(in the rows, 128 means zero)
Each named move below is a turn or a mirror, shown by a few rows before and after it. Which moves, in which order, take the first row of each later pair to the second? The first pair is answered.
K277 (before -> after):
[127  77 164 135  88  90 110 114 143 102 113 147 150 106 140 122 142 117
 109 111 149 167 145 153  97  74 131  99 179 119 107 137 138  87 146 108] -> [132  75 160 137  84  90 113 117 151 107 117 149 146 108 142 118 143 115
 108 116 148 168 149 157  96  77 132  96 178 120 104 140 140  88 143 111]
[103 119 107 116 102 132 100 118 115 122 116 107 138 148 125 142 150 132
 120 128 130 114 132 119 122 109 118 133 115 107 136 127 138 137 141 123] -> [118 115  91 119  87 137 108 129 139 131 128 111 127 149 130 133 148 126
 120 143 128 123 147 135 121 123 124 137 113 115 129 136 142 131 127 134]
[158 115 128 131 129 157 129 141 128 131 134 131 114 123 146 112 108 120
 125 130 109 107 129 147 134 144 156 123 138 140 113 128 123 140 118 132] -> [140 119 147 130 146 150 117 129  98 121 117 125 126 122 141 124 107 130
 126 113 111  97 111 125 137 128 149 118 139 131 120 118 115 147 135 118]
K541 (before -> after):
[146 121  92 119 107 128  83 106 163 101 163 130 129 112 142 111 102 123
 157 128 107 119 123 146 117 121 174 129 140 123 103 144 106 142 141 113] -> [132 124 112 110 113 122  82 104 148  94 161 135 142 113 137 124 111 138
 158 108 112 117 113 127 108 109 173 119 145 113 103 139 104 155 145 103]
[206 132 156 134 108 148 128 160 135 126 133 172  81 118 137 129 116 139
 147  94 114 137 126 136 116 144 164 111 193  98  96 137 108 139 120 144] -> [170 103 166 129  79 117 101 139 110 122 113 171 111 150 118 156 145 156
 129  82 110 127 124 113 104  98 146 109 188  73 111 118 119 117 135 136]
[123 101 160 108 129 142 150 127 102 139 104  86 175 149 102 162 130 112
 115 127 125 103 104 126 131 100  97 166 163 114  99 113 146 107 124  78] -> [151  99 124 124 124 162 154 130 135 151 112  77 147 143 113 130 109  82
 115 164 116 112 122 164 148 130 101 178 154 141  97 123 150  89 115 101]
[138 163 169 122 150 145 160 167 124 101 118 155 113 126 128 114  96 135
 158 108 136 137  90 117 145 143 140 123 170 100 106 116 155 145  84 113] -> [100 119 158 125 101 115 121 136 111 102  88 147 142 172 105 133 120 138
 129 116 124 126  95 110 139  98 114 131 160  80 131  91 173  98 102 116]
K164 (before -> after):
[105 171 159 136 176 127 141 129  97 116 106 133 120 125 128 115 122 124
 129 155 158 128 100 110 138 127 102 131 116 108 155 118 134 121 134 110] -> [ 96 150 102 136 151 119 130 124 141 136 129 119 124 130 128 110 142 110
 110 183 154 138 134 140 127 130  91 147  90 133 158 139 119 100 132 121]
[100 126  96 148 157 133  93  89 127 129 133  88 144 118 116 138 118 108
 123 132 128 109 116 119 133 112  97 127 106 171 154 132  76 128 178 110] -> [113 130 102 139 159 134 102  98 135 124 148  95 144 109 117 146 116 118
 133 109 124 106 117 113 122 117 115 117 113 176 136 145  60 155 178 107]
[156  76  80 157  93 150 116 147 164 141 141 119 109 122 147 121 124 123
 139 117 117  99 147 141 143 140 163 118 127 112  89 140  93 151 132 135] -> [164  99 136 154 116 156 124 151 121 118 117 129 108 116 146 125 104 137
 154  93 124  89 110 113 157 136 166 106 153  88  89 114 113 166 133 125]
[143 135 139 146 156 112 128 131 109  97 103 100 126 105  96 131 129 156
 168 108 114 126 147 125  99 117 189  88 152 154 133 131  72 153 177 103] -> [126 139 148 160 158 110 119 115  82  96  67  95 124 122  92 121 118 143
 159 132 124 127 133 120 120 107 165 101 148 142 163 101 106 114 182 104]
K714 (before -> after):
[131 119  55  49  91 170 143 178 191 167 148 127 143 112 118 120 149 121
 124 123 117 130 141 150  90 102 133 127 118 173  47 152  52 107 135  98] -> [ 83 141  64  58 149 167 121 140 133 158 100  95 158  96 112 125 138 115
 116 125 136 117 105 123 110  77  96 131  97 176  92 134  36  99 182  66]
[156 153 147 165 137 146 163 104 118 118  78 141 104 139 145  84 106  88
 133 187 170 148 101 134 175 152 131 140 140 106 162  93 225  75 100 158] -> [158 134 151 165 116 140 152 105 119 115  75 141 107 155 137  93 107  91
 131 181 157 141 102 133 175 139 135 139 150  95 156  85 233  69  99 163]
[ 33 111  94 162 103 106 143 150 153 105  99 164 145  97 128 136 159 143
  96 149 172 212 103 150 120 114 103  99 122 122 146  98 137 137  90 158] -> [ 33 100  96 163  92 101 137 147 151 102  97 166 145 105 123 140 160 144
  95 144 166 206 104 147 122 106 103  98 127 117 144  93 139 132  93 160]
[128 149 151 132 138 130 140 120 100 109  86 123 111 141 133 111  97 107
 128 153 136 128 110 119 166 126 124 142 139 120 141  99 142 113 127 142] -> [154 128 150 130 100 129 141 136 125 112 103 140 105 156 133 114 101 110
 134 146 120 130 125 131 157 130 143 138 154 115 119 104 153 112 109 156]
K842 (before -> after):
[143 171 126 150 120 163 136 128 142 133 124 121  91 129 151  94  97 110
 138 172 134 137 123 136 153 165 138 135 120 117 144 118 142 117 113 133] -> [145 169 128 155 132 167 128 122 131 128 115 110  94 125 151  92  91 108
 138 165 129 126 116 131 161 157 138 134 121 121 145 114 133 118 127 129]
[146 125  78 105  95 123 100 112 156 157 127 109 134 139 110 159 172 119
 131 153  86 118 188 143 116 127 138 146 110 146 155 130 129  96 138 124] -> [133 128  86 114 110 123  89  98 132 151 103  96 138 141 107 161 162 114
 128 153  85 108 173 134 127 114 129 146 107 140 172 117 127  89 155 119]
[172 118 106 141 104 150 128 139 158 148 184 101 127 145 144 124 107 102
 138 122  98 105 149 121 140 136 176 121 131 148 122 138 118 141 161 150] -> [131 126 116 133  78 128 141 134 146 156 159 128 137 173 132 119 135 106
 114 167 138 138 150 122 137 131 143 136 122 117 160 110 185  85 129 153]
Now pairs of rows:
Each pair is two moves apart.
[101 159 143 124 170 155 150 110 106 144 113 114 117 114 133 105 107 120
 125 118 153 124 122 124 144 138 124 127 134 135 143 143 136 140 139 115] -> [ 88 151 161 108 153 141 151 113 103 138 117 127 134 122 124 126 128 143
 122  98 156 125 120 110 127 120 123 121 141 119 140 139 140 147 131 108]
K277 K541
[148  64 116 109 121 127 131 154 206 120 166 154 120 190 122 136 161  81
 137 201 103 110 126 155 118  93 143 136 131 133 129 136 108  56 131 147] -> [140 124 192  88 216 138 156 160 141  86 161 160 134 142 129 159 145 115
 172 130 126  93  68  94 116  90 155 106 153 118 121 137  71 138 151 101]
K541 K277
[134  77 148 116 139  94 126 119  97 111  97 141 145 141 108 173 135 127
 114 100 124 109 129 104 122  97 132 126 137 121 131 132 100 151 135 123] -> [132 116 126 103 173 106 162 137 126 127 128 144 134 103 122 161 142 124
 119 120 158 139 142 120 112 136 133 134 119 146 132 165  83 172 112 116]
K842 K714
[126 171 160 142 173 141 153 131  93 116  96 123 105 111 125 112 102 120
 133 157 166 148  91 121 157 148 112 144 138 121 151 100 159 122 114 122] -> [104 124 169 129 145 110 111 112  79 102  97 110 150 136 104 160 131 151
 125  98 132 114  93  90 130  91 116 125 147 105 135 100 124 143 145 106]
K842 K541
[169  93 114 149 111 148  83 135 102 126  87 111 100 163 108  88  90 106
 128 110  80  67 106 106 122 118 137 128 160 134 126 115 120 103 155 146] -> [166  87  77 132  67 137 109 155 160 150 127 135 101 167 110  85 128 110
 116 142  96 100 148 137  93 139 140 140 147 141 116 143 137  86 114 159]
K164 K842
[ 74 111 172 106 133 127 117 104 100  95  87 124 153 142 105 144 134 117
 122  96 130 124  91  89 154  80 103 115 108  92 141  90 136 108 206 106] -> [ 83 145  98 118 160 157 144 112 153 130 107 111 117 105 130  95 119  70
 115 174 158 162 122 144 169 139  91 146  68 139 159 123 127  87 189 124]
K277 K714
[ 82 148 102 122 142 145 141 121 137 133 142 126 141 133 113 131 151 128
 108 176 153 145 141 137 122 143 108 130 109 140 166 132 140  95 118 113] -> [109 169 151 111 167 153 163 140 120 114 158 144 138 113 116 144 141 153
 136 121 150 134 117 110 119 146 138 104 142 129 137 135 127 151 113  99]
K164 K164
[113 128 151 114 115  99 106 126 146  90 119 158 123 138 133 141 127 138
 110 148 156 111 114  83  76 113 120 150 138 108 117 125 147 112 147 135] -> [119 140 120 129 136 115 107 124 156 101 114 141 104 124 145 114 107 111
 109 183 162 119 117 106  94 137 114 162 121 133 130 133 143  99 152 143]
K541 K714
[112 102 111 130  80 119 129 134 126 161 124 123 128 160 109 134 159 130
 109 144 149 120 154 129 108 117 115 164 146 124 132 120 149  69 112 131] -> [146  95  98 131  89 135 131 145 154 161 158 115 120 141 119 136 146 130
 128 114 121 103 164 136 101 132 147 152 154 146  95 148 102 112 120 134]
K842 K842
